In the data rows, zero lies at 4.5, halfway between 4 and 5.
In the table below, every row is followed by its label. The labels come from one hidden rule.
np.array([5, 7, 5, 4, 8, 5, 4, 3, 5, 6, 3, 2, 1, 4, 4, 5, 9, 5, 4, 6, 8, 5, 5, 4, 6, 3, 4, 4, 3, 5, 5, 4]) 2
np.array([5, 0, 4, 6, 1, 3, 3, 4, 7, 4, 6, 5, 5, 5, 7, 4, 5, 6, 0, 5, 4, 5, 4, 2, 3, 4, 5, 5, 5, 4, 5, 5]) 3
np.array([5, 3, 6, 5, 2, 4, 3, 5, 3, 4, 3, 5, 4, 5, 5, 4, 4, 6, 2, 4, 5, 7, 5, 2, 5, 4, 4, 3, 7, 6, 4, 5]) 2
np.array([4, 6, 5, 8, 9, 2, 3, 3, 9, 5, 9, 4, 2, 1, 5, 6, 0, 4, 7, 3, 3, 7, 5, 5, 2, 4, 5, 3, 1, 4, 2, 4]) 4
np.array([1, 9, 3, 0, 1, 6, 6, 6, 7, 4, 3, 4, 8, 6, 0, 4, 3, 3, 6, 3, 3, 2, 3, 7, 5, 6, 6, 7, 1, 4, 3, 1]) 3
np.array([5, 2, 4, 4, 4, 4, 3, 3, 4, 4, 3, 6, 5, 4, 7, 4, 4, 6, 2, 6, 3, 6, 5, 3, 6, 4, 4, 4, 5, 5, 5, 6]) 1
np.array([5, 6, 5, 3, 4, 3, 4, 4, 5, 5, 5, 5, 6, 5, 4, 5, 5, 5, 4, 4, 4, 3, 3, 7, 4, 4, 4, 6, 4, 4, 3, 4]) 4
np.array([7, 4, 7, 9, 5, 0, 5, 4, 7, 5, 9, 3, 1, 3, 7, 6, 6, 8, 5, 7, 9, 8, 5, 6, 2, 5, 5, 4, 4, 5, 5, 8]) 2
np.array([4, 8, 6, 8, 7, 2, 4, 5, 5, 5, 4, 1, 4, 5, 6, 6, 4, 5, 9, 7, 6, 7, 5, 6, 3, 4, 5, 4, 3, 4, 5, 5]) 3
np.array([2, 9, 5, 2, 0, 7, 5, 7, 2, 6, 1, 4, 5, 5, 3, 3, 9, 2, 6, 1, 2, 5, 6, 7, 7, 5, 4, 4, 3, 5, 5, 5]) 3
np.array([6, 3, 2, 0, 0, 6, 4, 5, 6, 4, 3, 7, 5, 6, 1, 4, 8, 3, 4, 4, 1, 4, 5, 2, 5, 5, 3, 4, 5, 5, 4, 4]) 2
np.array([2, 8, 1, 3, 8, 5, 7, 5, 7, 3, 0, 9, 9, 6, 0, 5, 8, 5, 4, 2, 0, 1, 6, 4, 5, 5, 5, 7, 1, 4, 3, 0]) 3
np.array([6, 5, 4, 4, 4, 3, 3, 5, 4, 4, 7, 7, 1, 5, 8, 2, 7, 5, 4, 4, 5, 4, 4, 5, 2, 4, 4, 5, 5, 5, 5, 4]) 4
np.array([7, 0, 7, 8, 3, 2, 3, 4, 5, 6, 5, 5, 0, 3, 9, 5, 6, 5, 5, 6, 8, 5, 7, 2, 6, 4, 4, 4, 6, 5, 5, 5]) 1
np.array([8, 0, 5, 9, 2, 0, 6, 0, 5, 4, 6, 0, 0, 4, 5, 4, 0, 9, 3, 3, 9, 4, 5, 4, 6, 6, 5, 4, 7, 4, 6, 4]) 2
np.array([3, 9, 3, 0, 2, 7, 4, 6, 1, 5, 0, 7, 9, 6, 1, 3, 5, 3, 4, 1, 2, 3, 5, 7, 7, 5, 5, 5, 3, 4, 4, 3]) 3
np.array([6, 6, 6, 6, 7, 2, 3, 2, 5, 5, 5, 1, 0, 3, 6, 6, 5, 7, 3, 8, 7, 7, 5, 3, 5, 3, 4, 3, 5, 5, 6, 8]) 2
np.array([3, 0, 5, 9, 9, 0, 4, 1, 7, 6, 5, 5, 0, 4, 9, 6, 6, 5, 4, 3, 3, 4, 3, 2, 5, 7, 5, 3, 4, 7, 6, 5]) 2
np.array([4, 2, 5, 5, 2, 2, 3, 6, 4, 4, 4, 5, 2, 5, 4, 4, 4, 4, 4, 6, 3, 7, 4, 4, 6, 4, 4, 5, 5, 5, 3, 5]) 1
np.array([3, 7, 3, 0, 2, 8, 7, 6, 3, 6, 0, 7, 9, 7, 0, 4, 5, 3, 3, 1, 1, 0, 4, 4, 4, 4, 4, 5, 1, 3, 3, 1]) 4
np.array([8, 0, 5, 8, 9, 7, 3, 3, 1, 5, 5, 1, 2, 4, 8, 4, 8, 3, 5, 4, 6, 6, 6, 3, 5, 4, 5, 3, 5, 7, 6, 6]) 2
np.array([7, 6, 6, 5, 3, 1, 5, 1, 9, 2, 9, 2, 2, 5, 7, 4, 0, 6, 2, 7, 6, 7, 3, 2, 1, 6, 5, 5, 4, 4, 4, 4]) 3
np.array([3, 6, 6, 6, 8, 2, 5, 2, 7, 4, 9, 3, 6, 4, 6, 5, 6, 4, 4, 6, 7, 3, 4, 7, 5, 5, 4, 5, 4, 5, 4, 3]) 2
np.array([5, 8, 3, 4, 2, 2, 4, 3, 9, 3, 8, 6, 6, 5, 5, 4, 3, 5, 2, 6, 3, 6, 3, 2, 3, 5, 5, 6, 5, 4, 5, 3]) 3
np.array([3, 5, 4, 0, 3, 3, 4, 5, 2, 4, 5, 3, 7, 5, 2, 4, 6, 6, 3, 2, 3, 3, 5, 3, 5, 5, 5, 4, 4, 5, 5, 5]) 3
np.array([3, 9, 2, 3, 9, 5, 6, 5, 4, 4, 2, 5, 6, 5, 2, 5, 7, 3, 6, 2, 3, 3, 5, 5, 6, 4, 5, 5, 4, 4, 4, 4]) 3
np.array([5, 2, 3, 3, 4, 4, 3, 6, 1, 5, 5, 7, 6, 4, 2, 3, 5, 2, 4, 0, 3, 5, 5, 3, 6, 3, 4, 3, 4, 4, 4, 6]) 2
np.array([6, 1, 4, 9, 3, 3, 4, 3, 6, 5, 9, 4, 7, 4, 7, 3, 3, 8, 1, 8, 6, 6, 5, 1, 3, 6, 4, 3, 7, 5, 5, 6]) 2
np.array([3, 6, 4, 4, 9, 5, 5, 5, 5, 5, 3, 4, 5, 5, 5, 5, 3, 5, 5, 4, 5, 5, 4, 7, 3, 4, 5, 6, 5, 4, 3, 5]) 4
np.array([4, 9, 5, 0, 8, 6, 7, 7, 4, 5, 0, 4, 4, 5, 0, 5, 6, 3, 9, 1, 5, 2, 4, 7, 4, 4, 5, 5, 2, 5, 4, 3]) 4
np.array([7, 0, 4, 3, 0, 4, 4, 3, 6, 3, 6, 6, 4, 5, 3, 4, 2, 4, 2, 7, 4, 5, 5, 2, 3, 6, 4, 4, 6, 5, 4, 4]) 2
np.array([4, 2, 4, 6, 4, 2, 4, 4, 7, 3, 3, 4, 7, 4, 5, 5, 3, 6, 2, 4, 7, 5, 4, 7, 3, 5, 6, 4, 5, 4, 4, 3]) 3
np.array([1, 4, 3, 3, 4, 6, 6, 8, 3, 6, 0, 5, 5, 6, 1, 2, 8, 1, 7, 1, 3, 5, 5, 6, 8, 3, 3, 5, 4, 4, 5, 5]) 2
np.array([5, 3, 6, 5, 6, 2, 4, 3, 8, 3, 9, 2, 2, 3, 4, 5, 0, 6, 4, 6, 6, 6, 4, 3, 2, 7, 5, 4, 5, 5, 5, 4]) 2
np.array([5, 0, 4, 5, 3, 2, 5, 4, 6, 3, 2, 3, 7, 3, 7, 5, 7, 5, 5, 5, 4, 7, 3, 7, 5, 4, 5, 3, 5, 5, 5, 6]) 2
np.array([5, 8, 4, 4, 3, 2, 3, 3, 4, 3, 3, 1, 0, 3, 3, 5, 2, 6, 0, 9, 7, 5, 3, 0, 4, 4, 4, 3, 5, 3, 6, 8]) 3
np.array([4, 6, 5, 4, 2, 4, 4, 3, 3, 5, 6, 3, 5, 4, 6, 5, 3, 7, 3, 3, 6, 5, 5, 7, 5, 5, 5, 4, 4, 5, 5, 6]) 3
np.array([6, 5, 4, 4, 2, 7, 4, 5, 3, 4, 3, 6, 6, 5, 2, 3, 8, 4, 4, 3, 3, 3, 5, 2, 6, 4, 4, 4, 4, 3, 5, 5]) 3
np.array([3, 9, 6, 6, 7, 6, 5, 7, 4, 5, 2, 2, 6, 7, 4, 5, 4, 6, 3, 1, 4, 6, 4, 5, 6, 5, 4, 3, 6, 4, 3, 1]) 3
np.array([5, 0, 3, 2, 6, 7, 5, 5, 1, 5, 3, 5, 6, 5, 3, 4, 9, 3, 4, 3, 5, 5, 6, 6, 7, 3, 4, 4, 5, 4, 5, 7]) 2
np.array([4, 8, 5, 5, 5, 4, 4, 4, 2, 6, 5, 2, 3, 3, 4, 5, 5, 5, 5, 3, 7, 4, 5, 8, 4, 5, 5, 4, 3, 5, 4, 5]) 4
np.array([5, 3, 5, 4, 5, 5, 5, 4, 6, 5, 7, 4, 1, 2, 7, 4, 1, 6, 4, 7, 5, 6, 5, 4, 4, 5, 4, 4, 5, 5, 5, 6]) 2
np.array([4, 1, 6, 9, 2, 7, 4, 2, 9, 4, 9, 4, 0, 5, 5, 4, 3, 8, 6, 7, 7, 4, 4, 6, 3, 4, 5, 5, 4, 5, 4, 4]) 2
np.array([5, 4, 7, 1, 4, 7, 4, 5, 9, 5, 4, 1, 3, 3, 4, 4, 6, 4, 5, 5, 3, 5, 5, 5, 4, 5, 4, 5, 5, 5, 5, 3]) 3
np.array([2, 9, 5, 4, 9, 4, 6, 4, 7, 6, 6, 1, 5, 5, 4, 6, 6, 4, 8, 3, 4, 5, 5, 7, 5, 4, 5, 5, 1, 5, 3, 3]) 3
np.array([6, 2, 4, 9, 8, 4, 3, 5, 4, 4, 6, 0, 0, 3, 6, 6, 0, 6, 6, 7, 4, 5, 5, 6, 1, 4, 4, 5, 6, 6, 5, 6]) 2
np.array([8, 2, 3, 7, 4, 5, 3, 3, 3, 4, 5, 4, 8, 6, 5, 3, 6, 4, 2, 3, 5, 5, 5, 1, 5, 5, 5, 4, 6, 5, 6, 4]) 2
np.array([5, 1, 5, 7, 0, 4, 4, 6, 5, 3, 5, 8, 9, 4, 4, 5, 3, 4, 0, 4, 4, 1, 4, 1, 4, 4, 4, 4, 4, 4, 5, 6]) 3
np.array([5, 6, 3, 8, 7, 7, 5, 7, 3, 6, 3, 2, 3, 5, 3, 6, 4, 4, 7, 3, 4, 3, 5, 7, 2, 4, 4, 5, 3, 4, 6, 4]) 4
np.array([6, 5, 5, 6, 4, 1, 4, 3, 6, 3, 7, 5, 3, 4, 6, 4, 2, 5, 4, 8, 5, 6, 3, 4, 5, 5, 5, 5, 6, 4, 4, 2]) 2
np.array([7, 0, 6, 9, 0, 1, 2, 3, 6, 2, 9, 5, 5, 3, 9, 4, 2, 6, 0, 8, 7, 6, 5, 1, 4, 5, 3, 3, 7, 5, 6, 7]) 2
np.array([7, 2, 6, 2, 5, 6, 6, 4, 3, 5, 3, 6, 2, 5, 5, 4, 2, 4, 1, 5, 2, 5, 5, 5, 4, 4, 4, 4, 2, 5, 5, 4]) 3
np.array([4, 0, 5, 4, 7, 4, 5, 5, 6, 5, 5, 1, 3, 3, 8, 6, 4, 7, 4, 4, 7, 6, 5, 7, 4, 4, 5, 4, 4, 5, 6, 6]) 3
np.array([5, 5, 5, 8, 9, 4, 6, 6, 7, 6, 6, 1, 4, 3, 7, 5, 2, 5, 7, 9, 5, 6, 3, 6, 4, 5, 6, 4, 3, 5, 3, 5]) 3
np.array([7, 1, 5, 7, 5, 1, 4, 2, 4, 4, 8, 4, 2, 4, 6, 5, 2, 5, 3, 7, 6, 7, 4, 4, 4, 5, 6, 4, 5, 4, 4, 5]) 2
np.array([3, 4, 5, 2, 4, 5, 5, 5, 1, 6, 2, 7, 6, 5, 1, 5, 8, 2, 6, 4, 5, 4, 5, 5, 4, 3, 5, 3, 5, 5, 6, 4]) 3
np.array([4, 5, 5, 8, 1, 1, 4, 2, 9, 4, 9, 4, 3, 3, 8, 5, 2, 6, 3, 6, 6, 6, 3, 1, 1, 6, 6, 5, 5, 5, 4, 4]) 3
np.array([4, 4, 5, 2, 9, 4, 5, 4, 4, 5, 4, 2, 3, 4, 5, 5, 6, 4, 6, 6, 6, 6, 4, 9, 5, 5, 5, 5, 4, 5, 4, 4]) 1
np.array([2, 9, 4, 2, 5, 4, 6, 4, 9, 4, 3, 3, 3, 5, 6, 6, 3, 4, 8, 5, 5, 2, 4, 5, 4, 6, 5, 6, 4, 4, 2, 3]) 4
np.array([5, 0, 3, 3, 3, 7, 3, 5, 2, 4, 2, 9, 9, 5, 3, 3, 6, 3, 4, 2, 3, 4, 5, 2, 6, 4, 4, 4, 5, 4, 5, 6]) 2
np.array([5, 7, 5, 5, 6, 3, 4, 4, 4, 4, 4, 5, 6, 5, 3, 4, 6, 3, 3, 4, 3, 6, 5, 4, 5, 4, 5, 5, 5, 4, 4, 3]) 3
np.array([2, 6, 4, 5, 0, 4, 6, 2, 3, 3, 8, 5, 6, 3, 5, 5, 4, 5, 6, 5, 5, 7, 3, 3, 3, 5, 5, 7, 4, 4, 3, 3]) 4
np.array([5, 1, 8, 9, 9, 2, 4, 3, 4, 5, 9, 1, 1, 3, 9, 6, 2, 5, 2, 7, 9, 4, 5, 8, 5, 4, 4, 2, 4, 6, 5, 6]) 1
np.array([4, 1, 3, 5, 0, 8, 4, 6, 3, 3, 5, 8, 9, 6, 6, 4, 6, 3, 0, 2, 2, 0, 5, 1, 7, 4, 3, 4, 4, 4, 6, 6]) 2
np.array([4, 2, 2, 7, 0, 9, 5, 4, 0, 4, 2, 5, 9, 5, 7, 3, 7, 3, 2, 2, 2, 5, 4, 0, 4, 4, 3, 4, 6, 3, 4, 4]) 3
np.array([4, 7, 4, 8, 3, 9, 6, 6, 6, 6, 6, 5, 0, 6, 3, 5, 9, 5, 9, 4, 5, 3, 4, 8, 7, 2, 5, 5, 1, 5, 4, 3]) 3
np.array([5, 5, 5, 4, 0, 3, 3, 3, 3, 3, 4, 5, 9, 5, 7, 5, 3, 5, 5, 5, 6, 6, 3, 1, 3, 5, 4, 5, 4, 4, 4, 4]) 4
np.array([1, 6, 4, 2, 9, 4, 5, 7, 5, 6, 3, 3, 4, 6, 5, 6, 3, 5, 7, 2, 4, 5, 5, 5, 5, 4, 5, 5, 1, 4, 4, 3]) 3
np.array([6, 4, 7, 9, 9, 0, 4, 0, 9, 2, 9, 1, 0, 3, 9, 6, 0, 6, 3, 9, 7, 9, 4, 5, 1, 7, 6, 5, 5, 5, 4, 4]) 2
np.array([2, 0, 3, 0, 0, 7, 4, 4, 0, 5, 5, 9, 9, 5, 1, 3, 4, 3, 5, 5, 0, 3, 5, 3, 4, 3, 5, 2, 8, 4, 7, 2]) 3
np.array([3, 9, 4, 7, 9, 4, 5, 4, 7, 6, 2, 0, 9, 6, 3, 6, 2, 4, 8, 2, 3, 3, 5, 7, 2, 5, 5, 6, 3, 5, 4, 2]) 4
np.array([4, 9, 5, 9, 6, 3, 5, 4, 6, 3, 7, 3, 0, 3, 4, 6, 0, 4, 4, 8, 5, 8, 4, 5, 3, 5, 6, 6, 5, 4, 4, 3]) 3
np.array([4, 3, 4, 0, 3, 9, 4, 6, 1, 6, 0, 5, 7, 5, 1, 3, 9, 1, 4, 4, 1, 2, 6, 4, 7, 4, 3, 4, 4, 4, 7, 4]) 2
Here are more rows. What is the label of each one?
np.array([5, 3, 4, 4, 4, 5, 5, 5, 3, 4, 5, 7, 9, 5, 1, 3, 8, 1, 4, 4, 6, 1, 5, 7, 8, 4, 3, 4, 4, 4, 5, 2]) -> 2
np.array([4, 8, 3, 1, 4, 6, 6, 8, 0, 6, 0, 8, 5, 5, 2, 5, 7, 3, 6, 2, 3, 1, 5, 5, 8, 3, 4, 5, 5, 4, 4, 3]) -> 3
np.array([6, 0, 7, 9, 1, 3, 3, 5, 8, 3, 9, 4, 1, 4, 9, 7, 0, 5, 0, 9, 8, 4, 3, 3, 3, 4, 6, 4, 4, 6, 5, 8]) -> 2
np.array([6, 0, 5, 8, 2, 3, 3, 4, 5, 3, 5, 3, 3, 2, 9, 4, 5, 5, 3, 7, 4, 7, 5, 7, 4, 5, 4, 2, 6, 4, 6, 5]) -> 2
np.array([4, 9, 4, 6, 4, 3, 5, 5, 6, 4, 5, 1, 7, 5, 3, 5, 0, 5, 7, 7, 1, 4, 4, 6, 3, 5, 5, 7, 4, 4, 3, 3]) -> 3
np.array([4, 3, 7, 8, 7, 1, 4, 3, 5, 4, 9, 4, 7, 4, 7, 4, 5, 4, 3, 6, 7, 4, 5, 6, 5, 5, 3, 3, 6, 6, 5, 5]) -> 1
np.array([4, 0, 5, 0, 8, 3, 3, 9, 0, 4, 8, 4, 2, 6, 0, 5, 9, 6, 4, 2, 2, 4, 7, 0, 8, 4, 3, 5, 4, 5, 5, 5]) -> 2
np.array([4, 2, 4, 3, 4, 7, 3, 4, 6, 5, 6, 6, 5, 4, 5, 4, 3, 4, 3, 0, 3, 5, 4, 3, 6, 5, 4, 4, 4, 4, 5, 7]) -> 2
np.array([6, 0, 5, 0, 0, 8, 3, 5, 8, 4, 4, 5, 7, 4, 3, 3, 7, 4, 3, 4, 2, 3, 4, 3, 5, 5, 4, 5, 5, 4, 6, 2]) -> 2
np.array([5, 2, 5, 8, 1, 9, 4, 2, 4, 3, 8, 7, 3, 6, 5, 3, 6, 6, 5, 4, 4, 5, 5, 3, 6, 4, 5, 4, 5, 4, 5, 5]) -> 2
np.array([6, 2, 4, 3, 1, 4, 3, 3, 4, 4, 4, 5, 5, 4, 4, 4, 6, 5, 1, 7, 4, 5, 4, 1, 6, 4, 4, 4, 6, 4, 5, 6]) -> 1
np.array([4, 9, 3, 0, 5, 6, 5, 7, 2, 4, 4, 5, 3, 6, 5, 3, 9, 3, 6, 2, 3, 3, 3, 5, 3, 4, 4, 5, 4, 4, 4, 4]) -> 4
np.array([3, 2, 5, 6, 5, 6, 5, 4, 0, 5, 2, 4, 6, 3, 5, 5, 4, 4, 6, 2, 8, 5, 4, 3, 3, 4, 4, 6, 3, 5, 4, 2]) -> 3
np.array([3, 9, 5, 1, 7, 3, 7, 2, 6, 5, 6, 3, 5, 5, 4, 5, 2, 5, 5, 3, 3, 5, 4, 7, 2, 5, 5, 5, 3, 5, 4, 3]) -> 4
np.array([6, 1, 2, 5, 8, 8, 5, 6, 0, 4, 5, 3, 5, 4, 3, 3, 5, 2, 4, 4, 5, 4, 6, 3, 6, 4, 4, 3, 5, 4, 5, 5]) -> 2
np.array([3, 9, 3, 2, 1, 3, 6, 3, 9, 4, 8, 4, 8, 6, 3, 4, 4, 3, 5, 2, 2, 3, 2, 3, 5, 6, 6, 7, 4, 3, 3, 2]) -> 3
np.array([6, 0, 2, 4, 5, 6, 5, 5, 3, 5, 5, 8, 9, 5, 2, 3, 6, 5, 2, 6, 4, 4, 5, 2, 6, 4, 4, 4, 6, 5, 4, 6]) -> 1
np.array([5, 7, 8, 7, 8, 0, 3, 1, 8, 5, 7, 0, 1, 4, 8, 7, 0, 7, 3, 9, 6, 7, 4, 6, 2, 5, 6, 5, 4, 5, 3, 5]) -> 3
np.array([7, 1, 7, 0, 7, 9, 3, 5, 5, 6, 0, 3, 6, 3, 6, 4, 9, 4, 4, 2, 5, 5, 6, 5, 8, 4, 3, 5, 4, 5, 6, 4]) -> 2
np.array([3, 9, 5, 5, 7, 4, 5, 5, 6, 4, 4, 3, 1, 4, 4, 5, 5, 5, 7, 3, 5, 4, 4, 5, 3, 4, 5, 5, 4, 5, 4, 4]) -> 4
np.array([4, 7, 4, 0, 0, 3, 5, 6, 3, 4, 6, 7, 8, 6, 1, 4, 3, 4, 5, 4, 1, 2, 3, 3, 3, 5, 5, 5, 5, 4, 4, 4]) -> 4
np.array([0, 8, 4, 2, 8, 4, 6, 6, 6, 5, 4, 2, 6, 6, 2, 6, 2, 4, 7, 4, 1, 3, 3, 5, 4, 5, 5, 6, 1, 3, 2, 2]) -> 4
np.array([4, 6, 3, 3, 0, 3, 5, 4, 7, 3, 4, 4, 5, 6, 3, 5, 4, 4, 6, 5, 4, 3, 4, 3, 3, 5, 5, 4, 5, 4, 3, 4]) -> 4
np.array([5, 1, 3, 6, 6, 5, 5, 5, 5, 5, 5, 5, 8, 4, 5, 3, 4, 6, 3, 7, 3, 4, 4, 2, 6, 4, 4, 4, 5, 5, 4, 6]) -> 1
np.array([5, 3, 3, 5, 5, 5, 5, 5, 5, 5, 5, 4, 9, 5, 6, 3, 5, 5, 4, 7, 3, 4, 4, 2, 6, 4, 4, 4, 4, 5, 4, 5]) -> 1
np.array([3, 8, 3, 3, 3, 6, 5, 6, 8, 4, 2, 6, 7, 5, 0, 4, 3, 4, 7, 4, 4, 2, 4, 4, 4, 4, 5, 6, 3, 3, 3, 3]) -> 4
np.array([6, 2, 5, 4, 3, 8, 4, 5, 0, 6, 3, 6, 5, 5, 3, 4, 9, 3, 5, 0, 2, 4, 6, 5, 7, 2, 4, 3, 4, 5, 5, 7]) -> 2
np.array([8, 0, 5, 8, 5, 3, 2, 2, 3, 3, 8, 7, 4, 4, 8, 4, 3, 6, 0, 6, 5, 8, 7, 2, 6, 5, 4, 3, 8, 6, 6, 8]) -> 1
np.array([5, 7, 4, 2, 1, 5, 4, 5, 1, 5, 2, 5, 2, 5, 3, 4, 5, 4, 3, 4, 6, 4, 5, 7, 6, 5, 5, 5, 2, 5, 5, 6]) -> 3
np.array([3, 9, 6, 5, 9, 0, 5, 3, 9, 5, 8, 3, 3, 5, 6, 7, 2, 5, 7, 4, 7, 4, 2, 6, 2, 5, 7, 6, 4, 5, 3, 2]) -> 4
np.array([4, 2, 3, 5, 4, 5, 6, 6, 3, 5, 0, 3, 6, 4, 8, 5, 8, 4, 7, 2, 2, 5, 4, 9, 6, 2, 5, 3, 4, 4, 4, 4]) -> 2
np.array([2, 8, 4, 2, 9, 7, 6, 6, 5, 4, 0, 6, 5, 5, 1, 5, 4, 3, 9, 4, 4, 2, 4, 6, 4, 4, 5, 6, 2, 4, 3, 4]) -> 4
np.array([6, 2, 4, 4, 1, 3, 5, 3, 6, 4, 8, 5, 1, 5, 5, 5, 2, 5, 1, 7, 5, 6, 4, 4, 2, 5, 4, 5, 5, 5, 4, 6]) -> 2
np.array([5, 1, 5, 3, 5, 6, 5, 7, 1, 5, 2, 5, 3, 4, 2, 4, 5, 4, 5, 0, 4, 5, 5, 4, 7, 4, 3, 3, 5, 4, 5, 6]) -> 2
np.array([4, 7, 4, 3, 9, 6, 5, 6, 0, 5, 2, 6, 6, 5, 3, 4, 9, 2, 6, 3, 5, 3, 6, 8, 8, 2, 2, 3, 5, 6, 5, 5]) -> 3
np.array([4, 5, 5, 0, 9, 7, 7, 5, 1, 7, 0, 4, 4, 6, 4, 5, 4, 2, 2, 4, 3, 5, 5, 8, 3, 3, 4, 5, 1, 4, 4, 4]) -> 4
The hidden rule looks at only part of the columns. Which column or columns, counting from 0, in order?
1 19 24
